One turn moves each row of this set onto another row. After a few examples, where does it send each row asked below?
Q864: [-10 -17 -16  12 -18 -22   8  15  -7   4   0 -19 -18  -7  13  22 -19  -3
  22   0   3   8   7 -17 -11  -4  -8   2  20 -13 -13  -9  -7 -18  -5  17
   7  16  14  -4   2   2  28  23  -1  -1   0  -8  -5   2  14 -31  -3   2]
Q72: [-14   4  14   6  17  16  -5   8   5   8   4 -18 -15  12   9 -21  -5  23
   9 -20  -8   5  19  -5 -24 -18 -28   5  -9  13   5  -9 -18   5   3 -11
  11  15  -1  14 -17  18  -9   1  -8  -2   8   7   8 -19 -14 -14 -11  10]
Q149: [ -5  10   0  -1  27  -4   6  13   2   5 -11 -23 -15  -9  20 -24   0  10
   7 -11 -10  -3  15   6  19 -11 -35   9  14  10   4 -28 -12  -7   1   4
  -7   4  13  13   5   1 -28  -3   4  -6 -23  11   4  -6  14 -16 -12  26]
Q315: [ 10   3  -5  -5  22  11   5  -2   9   4  -4   3 -20  -8 -11  -1 -11  -1
  -6 -23 -11  11   6 -12  -5 -18 -25 -22  29   6 -14 -20 -26 -11  -6  -3
  21   3 -23 -20 -14  14  -9   0  -2  -1  -1   3 -10 -11  17 -16  23   6]
Q979: [-13 -12 -25   9  -9 -22   2  20  -4   1   7 -13 -11  -5  11  15 -11   2
  22   3   4  19   7 -27  -8   4 -14   1  21  -8 -12  -6   0 -18  -7  21
  17  19  20   1  -2   1  26  13  -3   3  10 -11 -13   5  13 -37  -9   9]
Q817: [ 16   2  -6  -6  15   4   3   9   5  -2  -1   4 -20 -12 -13  -5 -10   5
   1 -15 -22  14  11  -5  -4 -22 -26 -24  31   9 -19 -17 -34  -8  -6  -1
  15   5 -23 -13 -16  17 -11  -3  -7  -8   6  -4 -10  -8  16 -14  23   5]
Q279: [ -6  -5 -29   7  -9 -24  11  31 -13  -2  -3 -22 -18  -5  13  11 -10   5
  28   8  -6  29  15 -11  -7   5 -28  -1  28   4 -14 -16 -19  -3  -5  26
  15  22  11   2   0  15  17  13  -6  -6  20  -9 -13   8  14 -33 -16   5]
Q698: [ -3 -13 -20  10 -20 -26  14  26 -15  -1  -7 -27 -24  -9  13  18 -19   0
  28   4  -7  16  14  -2 -10  -4 -19   0  26  -3 -16 -16 -22  -5  -4  21
   3  19   8  -2   2  14  20  22  -5  -9  11  -8  -5   6  14 -27  -8   0]
Q66: [-14   2  15   7  14  15  -7   8   6   7   7 -15 -12  11   8 -21  -5  24
  10 -18  -9   3  18  -6 -23 -20 -25   5 -10  11   4  -5 -16   2   3 -12
  11  15   2  15 -17  16  -7  -1  -8  -2   7   5   7 -18 -15 -15  -9  11]
Q584: [ -2   5   1   0  19 -10   0  19   1   2  -5 -17 -11 -14  17 -27   2  16
  12  -4 -18  -3  17   7  21 -16 -29   9  14   9   0 -20 -12 -11   0   4
 -13   4  17  20   2   0 -26  -7   0  -9 -19   3   4  -4  11 -15  -8  27]
Q242: [-10  -8 -20  10  -9 -16  20  12 -10   6 -12 -32 -27  -2  17  24 -22  -9
  18  -6   9  13   8 -11 -12   3 -22   2  24  -7  -9 -22 -15  -5  -3  20
  14  17   8 -12   6  11  20  29   1   0   2   2  -4   2  16 -29 -10   0]
Q823: [-18  -2  -7  -9  24  17   8  21 -12 -12  -9   9 -18   0  16   1 -14  16
  20 -17   1   7  30  -1   1  -2 -14  -3  11  35   3 -38 -25 -12   6  -2
   5  -9   3 -25  -4  14 -10  -2  22  -6   9   1   5  -4  17 -10 -11 -16]
Q366: [ -7   6   3   0  24  -6  -1  10   5   6  -4 -16 -10 -11  17 -24   1  11
   6 -10  -9  -8  12  -1  19 -14 -26  10  11   3   4 -20  -3 -17   0   2
  -9   2  19  15   3  -6 -23  -5   4  -3 -26   7   3  -6  12 -18  -7  29]
Q377: [-12   3  14   7  14  14  -6  11   4   6   6 -16 -14  11   8 -22  -4  26
  12 -17 -12   6  20  -2 -23 -20 -28   4  -9  13   3  -6 -20   5   3 -11
   9  16  -1  16 -17  19  -9  -1  -9  -4  10   4   7 -18 -15 -14 -11  10]
Q322: [-13 -10  -6  -9  12   8  -3  30 -13 -17   2  19 -11  -6  12  -3 -11  24
  28  -8 -11   6  32  -1   2 -10  -4  -4   9  31  -2 -26 -23 -19   4  -2
  -4  -9   9 -15  -8   9  -5  -9  18 -10  13 -10   4  -2  14 -10  -6 -14]
Q80: [ 12  -3  -3  -4  14   5  -3   3  10   0   5  11 -14 -12 -13  -3  -9   4
  -2 -17 -18   9   7 -14  -4 -24 -17 -22  27   2 -17 -11 -22 -19  -7  -5
  15   4 -18 -13 -16   9  -5  -4  -4  -2   1  -5 -10 -11  15 -16  28   8]
Q132: [-22 -10  -4  -8  21  15  -2  15  -6 -11   1  19 -10  -1  14   2 -13  16
  19 -18   4   0  25 -13   0  -6   0  -1   5  24   3 -28 -10 -26   4  -5
   4 -11  12 -23  -5   2  -1  -5  23  -1   2  -3   4  -6  15 -13  -5 -13]
Q128: [-15  -2 -28   7   4 -13  16  14  -7   5  -7 -26 -20   2  16  17 -14  -5
  17  -5  13  23   8 -22  -9  12 -28   2  25  -2  -6 -21  -8  -6  -5  24
  26  19  11  -9   3   9  17  20   1   5   8   2 -11   5  16 -36 -17   6]

Q128 goes to Q279
Q377 goes to Q66
Q366 goes to Q149
Now these:
Q80 goes to Q315
Q864 goes to Q242
Q823 goes to Q322

One turn moves each row of this set onto another row. After a few examples, where does it send each row asked below?
Q999: [ -7   2  -1  19   7  -6   1  15  -5   8  -5 -25  -7  -3  -8 -11 -12 -15]
Q235: [ -1  -3   0  -3 -18 -12  -6   8  -6  18  -8  -6 -12   4  18   6  24   3]
Q426: [ -5  -6  -4  -6 -21 -13  -8  14  -9  12  -5  -4  -7   3  10   8  28   4]
Q832: [ 12  -7  -5   1  -4   1  -1   9   7  -7   2  13 -18  17  -8  14  17 -10]
Q163: [ 16   2   3   2   2 -25  12  10   0   3  -6 -23  -8  14  -6  -5  14   2]
Q410: [ 14  -3  -2   3   0   3   4   5  11  -1   0   8 -21  17  -3  13  15 -11]
Q499: [  8 -21 -11  -9 -10  -7  -7  -1  -8   4  24   4  -7  -3   7  -6 -17 -10]
Q534: [ -6  -3  -2  22 -14 -14  -5  31 -11 -16  11  -6  -5   9   7  -1 -11 -10]
Q865: [  1  -6  13  14  -4  11   4  -8   6   2  -5 -15  32   0  13   1   2   4]
Q820: [  9  -4  -4   1  -2   5   5  12  10  -4   4   6 -15  15  -8  14  22 -12]
Q288: [ -5  -9  -6  -8   0   5   5   1  -1  11  25 -18  -3  -3  13  -9  -4 -21]
Q500: [  3  -6   2  -9   0   1  -7   4   7   1  -9   9   0  21 -27  -9   4  11]
Q591: [  9 -13  12  11  -9  -2 -13 -13  -5  -9  -9   4  27   6  12   3 -11   7]
Q720: [ -3  -5  -3  16   2 -16 -15  13 -15  -4  -8  -7 -11   2  -9 -10 -22 -13]
Q195: [ 10  -4  -2  -2  -4 -27   5  20  -7  -8  -3 -16   0  14 -17  -1  20   4]
Q293: [  4  -1  21  11   8  14   7   1   3   2   0 -13  29  13  11  -4   1 -13]
Q959: [ -8   1  -1  25 -11  -8   5  31  -5  -9  13 -17  -3   6  10  -3  -5 -11]
Q911: [  7 -11  16   4 -11   5 -21  -8   2  -7 -14   8  26  12   5   2  -8   2]
Q573: [ 11 -10  20   8   3   1 -13  -3  -8 -11  -6  10  24  19   8  -2 -13 -11]
Q627: [-11 -19 -13 -16  -9  -1  -7  12 -11  -6  27  -5   5  -2  -2  -3   0 -18]
Q743: [-13 -18  -4 -17  -4  -4  -1  29   4  -9  -7  -9  -2  -1   3 -16  17   1]
Q576: [-14  -5  -9  13  -1 -10  -8  27 -14  -6   0 -15   1  -2 -21  -7  -6 -13]
Q321: [  0  -7  -2  -5 -21 -16 -13   9 -11  11  -9   2 -11   6  15   7  20   5]
Q763: [  0  -1   3  -8   2   7   2   7  12   7  -6  -1   3  19 -28 -10  11  10]
Q587: [ -1   1   2  27  -9 -12  -1  23  -6  -8   9 -11 -10   9  16  -3 -15 -10]
Q896: [  4  -6  22  10  -4   0   0  -1   0  10   7 -13  35   7  11  -4 -14   1]
Q976: [  7  -1   6  -6   4   3  -1  -1  12  10 -11   3  -4  21 -21 -12   1  10]
Q842: [ -5 -15   4   6 -13   5  -7   3  -5 -15  -2  -3  41   2  -1   7   7   6]
Q617: [  4 -13  18   5  -9  -7 -14   2 -10  -3   5   1  35  12   5  -1 -18   3]
Q173: [  3 -17  -6 -11  -4  -6 -13  -4 -10   0  19   2  -9   3  13  -8 -18 -18]
Q402: [ -4 -11  12   3  -2   8  -5  15  -9 -16   4   0  39  14  -6   2   6 -11]
Q579: [  4 -14  -9  -5  -5   3   8   1   1  15  26 -11  -4  -8   8  -7  -8 -12]
Q204: [ -3 -21 -16 -11 -12   0   1  12  -7   1  30  -3   4  -7  -4  -3  -2 -10]
Q557: [ -4 -10  15   5 -11   0  -3  11  -5  -1  11 -10  45   7  -1   1  -4   2]
Q478: [ -3 -11   5 -11   4  -3   4  14  10   5 -13 -13 -13   0  19 -21   5   0]
Q537: [  2  -3  17   8  -5  16  -4  -7  12   7 -11 -11  29   7   9  -1   2  -1]
Q52: [ 19  -3   2   0  -2 -33  -2   9  -8  -7  -8  -9 -10  17  -9  -3   6   4]
Q503: [ -2 -21   0 -16  -3 -13 -13  17  -1 -11 -14   5 -13   5  12 -18  -2   2]
Q473: [ -6 -10  10   1 -14  12 -12   6   4  -9  -6  -3  39   7  -6   4   9   1]

Q503 goes to Q478
Q426 goes to Q321
Q865 goes to Q842
Now these:
Q204 goes to Q499
Q52 goes to Q163
Q402 goes to Q573
Q896 goes to Q557
Q820 goes to Q832
Q537 goes to Q473
Q959 goes to Q534
Q500 goes to Q976
Q576 goes to Q720
Q173 goes to Q288

One turn moves each row of this set onto another row. After a few examples, where does it send each row asked below?
Q706: [-19   0   2  -1 -17  -3 -10   6   3  11   4 -10  -3   7 -24 -14 -10   0
   6   3  16  13   6]
Q175: [  2   1   7   4  13 -15  12   1   2   3  15 -18 -17  20   5 -11  15  -8
  -7   7  -9  -5   5]
Q982: [ -4  17   5 -15   5   8   0   1  -9  -7  -7  16   9 -16   9   2  13   0
  13 -23  12  -6  -5]
Q469: [ 18 -12   0  26 -12  -2   3   0  -5   4  -4  -5  12  14  -2   5 -17   9
 -12   3  -1 -17  -6]
Q462: [  0  -5  -8  -9  18  -3 -22   5  12   8 -11  -6   0  -9   9  15   3  12
  18 -12  -8   9 -11]
Q581: [  8  -4  13  10  12 -16  11   3   0  -4  14  -8  -2  28   8 -12  15 -14
  -7  -1  -3 -10  -2]
Q593: [  2 -13  -3  12 -25  -1   1   3  15   8   1  -3   2   8 -12 -13  -6   2
   3   2  13  13  17]
Q588: [ 26  -6   0  19 -20 -17  14  -2   2  -2  -1   0  -4  11   7   5 -12   4
 -16   2   1 -11  -1]
Q468: [  6  -2  15   6  -4 -17  13   3   7  -3  14   2 -13  17   7 -17  15 -13
  -5  -1   4   5   9]
Q362: [-18  -4   1  12 -12  11   5   4   2  11   2 -11   0   7 -21 -16  -6   6
   1   4   6   0  15]
Q836: [-13  18   1 -14  10   7  -5  -1 -10  -9 -16  19   4 -11  -2  -3  16   4
   4 -19   3  -6   0]
Q22: [-13  13   5 -10  12   8  -3  -2  -8  -9 -13  16   8  -8  11   0  13   6
   9 -26   6  -9 -11]
Q542: [ 19  -4  -2   8 -17 -11  -5  -3 -10   7   7   5   9   4   4   9 -24  14
 -14   8  -1 -14  -2]
Q161: [  2  17 -14  -6  16  -3   4  17  -9   5 -26  -7 -10 -16   1  17 -11   1
  -5 -18  -2   6  10]
Q386: [  5  -6 -13 -24  17  -8 -11   1  12  12 -12  -2   2 -18  12   9   5   9
  14 -10   0   8  -7]
Q898: [ 18 -11 -16  12 -14 -19   0  -3   3  -7   2 -13   1  15  17  16 -15   6
   1   5   1  -5 -13]
Q373: [  1  10   5  -6  10 -23  11  15   0  -6  13  -6 -17  21  13  -6   8 -13
 -10   6   1   9   8]
Q550: [ 15  -9  -6  14 -13  -3   9 -12  -2   3   4  -6   8   9   8   1  -9  18
 -10   9  -5 -25  -4]
Q397: [ -1  18  -8   4  18   1  -2  18 -13   0 -22  -2  -2  -6   4  22 -10   2
  -2 -24 -10   2  10]
Q493: [-10  14   4  -8  16  -2   1  -4 -14 -10 -11  22   4 -15   8   3  13   9
   8 -19   9  -4 -11]
Q804: [ 13 -11 -18   6 -17  -9   4 -12  -4   4   1  -5   7   8   4   0 -21   8
 -22   7  -5  -6  -7]
Q277: [ -4  18 -15   3  19  -6   2  10 -14  -2 -25  -3   0 -10  -1  23  -8   6
   1 -18  -4   8   7]
Q634: [ -2  -3 -12 -12  22  -9 -19  -1   8  10  -9   1   5 -14   7  12   7  12
  20  -9  -4  15  -5]
Q111: [-17   0  -4   1 -20   6   0   9   5   3   1   3   5   6 -12 -15 -11   3
   2   6  21  14  13]
Q749: [  9  -2 -12 -16   9  -4 -16   4  10   8  -8  -6   3 -16   7  17   5   9
  24 -12  -1  14  -8]
Q188: [  7  23  -6  -1  12  -2   2  19 -13  -1 -18  -7  -5 -12   2  24  -9  -4
   1 -20  -4   5  10]
Q346: [-17 -10   2  -2 -12   5  -5   1   3  15  12   2   0   5 -13 -22  -9  -3
  -9  10   7  12   9]
Q796: [  4  19 -11  -2  21  -6  -5  15 -10   1 -23  -3  -8  -8  -3  19  -1   1
  -4 -13 -15   1   9]
Q335: [ -2   3   4  -3   5 -21   9   0  -6  -3  14  -7 -20  15   5 -13   4 -14
 -23   4  -5   0  -6]
Q491: [ -7  13   3 -18  10   7   4  -1 -10  -4 -15  19   3 -20  10  -1   6   8
   2 -20  11 -10  -5]
Q684: [  4  -4 -13 -16  13  -3 -22  -4  11   5 -16   1   3 -12   0  12   9  16
  15  -7  -9   4  -9]
Q176: [-11 -11   5  15  -6   2  -4   7  10  11   2 -12   6  16 -19 -16  -3  -5
   6   3  11   7   7]
Q359: [ -5  10   9  12   5 -16   8  18 -10  -9  13  -2 -21  16  10  -1   1 -20
  -5   1   5   2   8]
Q218: [  1  10   4 -10   7 -28   8  -5  -5  -4  16  -7  -6  23  10  -8   9 -15
  -9  -1  -3  -1   4]
Q710: [ 22  -8  -9   4 -18 -13   1  -3  -2  -4   1   3   5   6  15  10 -17  18
 -10  11   4 -10 -11]
Q923: [-17  -8  -4   7 -19   8  -6   1   3   2  12   9  16   7   1 -13  -6   0
  14   3  19   5  11]

Q359 goes to Q923
Q588 goes to Q468
Now these:
Q804 goes to Q335
Q982 goes to Q749
Q373 goes to Q111
Q634 goes to Q277
Q542 goes to Q218
Q550 goes to Q175
Q462 goes to Q397
Q836 goes to Q684
Q161 goes to Q491
Q176 goes to Q469

